One turn moves every row onto another: examples first, then more rows asked
q_251: [ 2.44 -0.48 -1.07  0.71  0.25  0.54 -0.06  0.23  2.21  3.02 -1.64  1.15
 -1.42 -1.27]
q_797: [ 1.45 -1.12 -1.57  0.61  0.90  1.77 -1.05 -0.69  0.48  2.95 -1.98  0.71
 -1.10 -1.01]
q_646: [-2.19 -1.17 -0.23 -2.17  1.83  0.89 -0.32  0.14 -0.07  1.48 -1.36  1.68
 -0.54  0.39]
q_192: [-0.45 -1.15  0.33 -1.00  0.24 -0.34 -0.44 -2.29  0.89  1.91 -0.09  0.38
  0.67  0.95]
q_17: [ 1.44 -1.31 -0.03 -0.93  1.82  0.12 -0.93  3.07  1.01  1.66 -1.11  1.18
 -0.88 -1.27]
q_255: [ 0.06 -0.68 -0.20 -1.41  1.12 -0.58 -0.23  0.59  2.99  1.63 -1.26  2.73
 -0.51  2.49]
q_206: [ 0.40 -2.16  1.32 -0.90  0.20  1.72 -0.33  2.24  1.05  0.62 -0.01  1.41
 -1.25  1.58]
q_715: [ 1.69 -0.93  0.28 -2.49  1.02  2.11 -0.68  0.30  0.70  0.81 -1.45  1.68
 -2.15  0.81]
q_572: [-1.38 -0.75  1.48 -0.30  0.53 -0.12  0.12  1.36  0.65  1.79  0.72  1.76
 -0.43  1.66]
q_393: [-0.56  0.76  0.18  1.04  0.72  1.38  1.60  0.31  1.32  2.19  0.73  2.24
  0.26  0.53]
q_86: [-0.57 -1.06 -0.18  0.98  1.64 -1.20 -1.41  0.66  1.49  3.24  0.05  0.62
  0.80  0.21]
q_197: [ 0.33  0.13 -0.96  0.03  1.62  0.46  1.57  0.42 -0.20  1.03 -1.55  2.57
  1.25  1.18]
q_226: [ 1.01  0.14  0.52  0.13  1.95  1.45  1.21 -0.81 -0.10  0.74 -0.31  3.01
 -1.64  0.30]
q_535: [ 0.40 -1.61  1.14  1.44  1.33  0.05 -0.31  0.96  1.19  3.41 -0.27  1.91
  0.83 -1.20]
q_622: [ 2.46 -1.22  0.00  0.12  1.96  0.01 -0.30 -0.88  1.82  0.66 -1.26  1.62
  0.02  2.50]
q_680: [ 1.89 -0.78  1.60  0.01  0.75 -0.47  1.11 -0.23  1.31  0.88 -1.43  1.90
  1.45  0.31]
q_342: [ 1.54 -0.73  0.06  1.88  1.45  0.71 -0.23  0.83  2.88  0.85 -1.36  0.69
 -2.09  1.39]
q_914: [-0.89 -1.29  0.86 -0.05  1.10 -0.43  0.29  0.56  2.59  0.81  0.13  0.87
  1.38 -1.29]
q_354: [ 0.37 -0.91 -0.55  0.70 -0.20  2.71 -0.79  0.84  0.65  0.66 -0.71  0.19
  0.95  1.64]
q_740: [-0.43 -1.78 -0.28 -1.39  0.60  0.73  0.48  1.47  1.86  0.23 -1.93  1.67
 -2.00 -1.59]
q_753: [ 0.92 -1.38 -0.05 -1.68  1.33 -1.21 -0.49  1.38 -0.40  1.72 -1.16  1.77
 -1.76 -1.00]
q_85: [-0.32 -2.06 -0.29 -0.98 -0.11 -1.05 -0.76 -0.77 -0.15  1.96 -1.31  1.99
 -1.01 -1.30]
q_222: [-0.30 -0.24 -1.35  0.08  1.16 -1.56 -1.56 -0.09  1.46  1.64  0.04  0.02
 -0.69 -0.65]
q_400: [ 0.68 -1.41 -0.20  0.94  1.20  1.66 -0.27 -1.31  3.42  1.34 -1.06  0.81
 -1.19 -1.29]
q_428: [-0.34 -1.78 -0.98 -0.22  2.51  1.48 -2.38 -0.49  0.65  2.08 -1.45  0.97
 -0.60 -1.33]
q_377: [ 2.27 -0.12 -0.41 -1.66  1.43  1.96  0.16 -0.50  3.01  1.82 -1.22  2.19
 -0.55  0.97]
q_220: [-0.41 -0.72 -0.31  0.33  1.71  1.89  0.99  2.24  0.89  1.07 -2.96  2.44
 -0.02  0.09]
q_458: [ 0.09 -1.62 -0.87  1.35  1.02  1.13  0.04  1.56  0.38  0.53 -1.64  1.72
 -1.66  2.39]
q_121: [-0.29 -0.53 -1.04 -0.33  1.40  1.19 -1.02 -1.24  0.96  1.09 -0.60 -0.30
 -2.96  0.84]
q_513: [ 0.36  1.00 -0.91  0.21  0.80  2.06  0.13 -1.41  2.19  2.76 -0.61  1.10
  0.13  1.00]

q_86 moves to q_753
q_680 moves to q_220
Now find these:
q_222 moves to q_85
q_458 moves to q_622
q_206 moves to q_377
q_572 moves to q_715
q_740 moves to q_400
q_251 moves to q_535
q_255 moves to q_226
q_121 moves to q_192

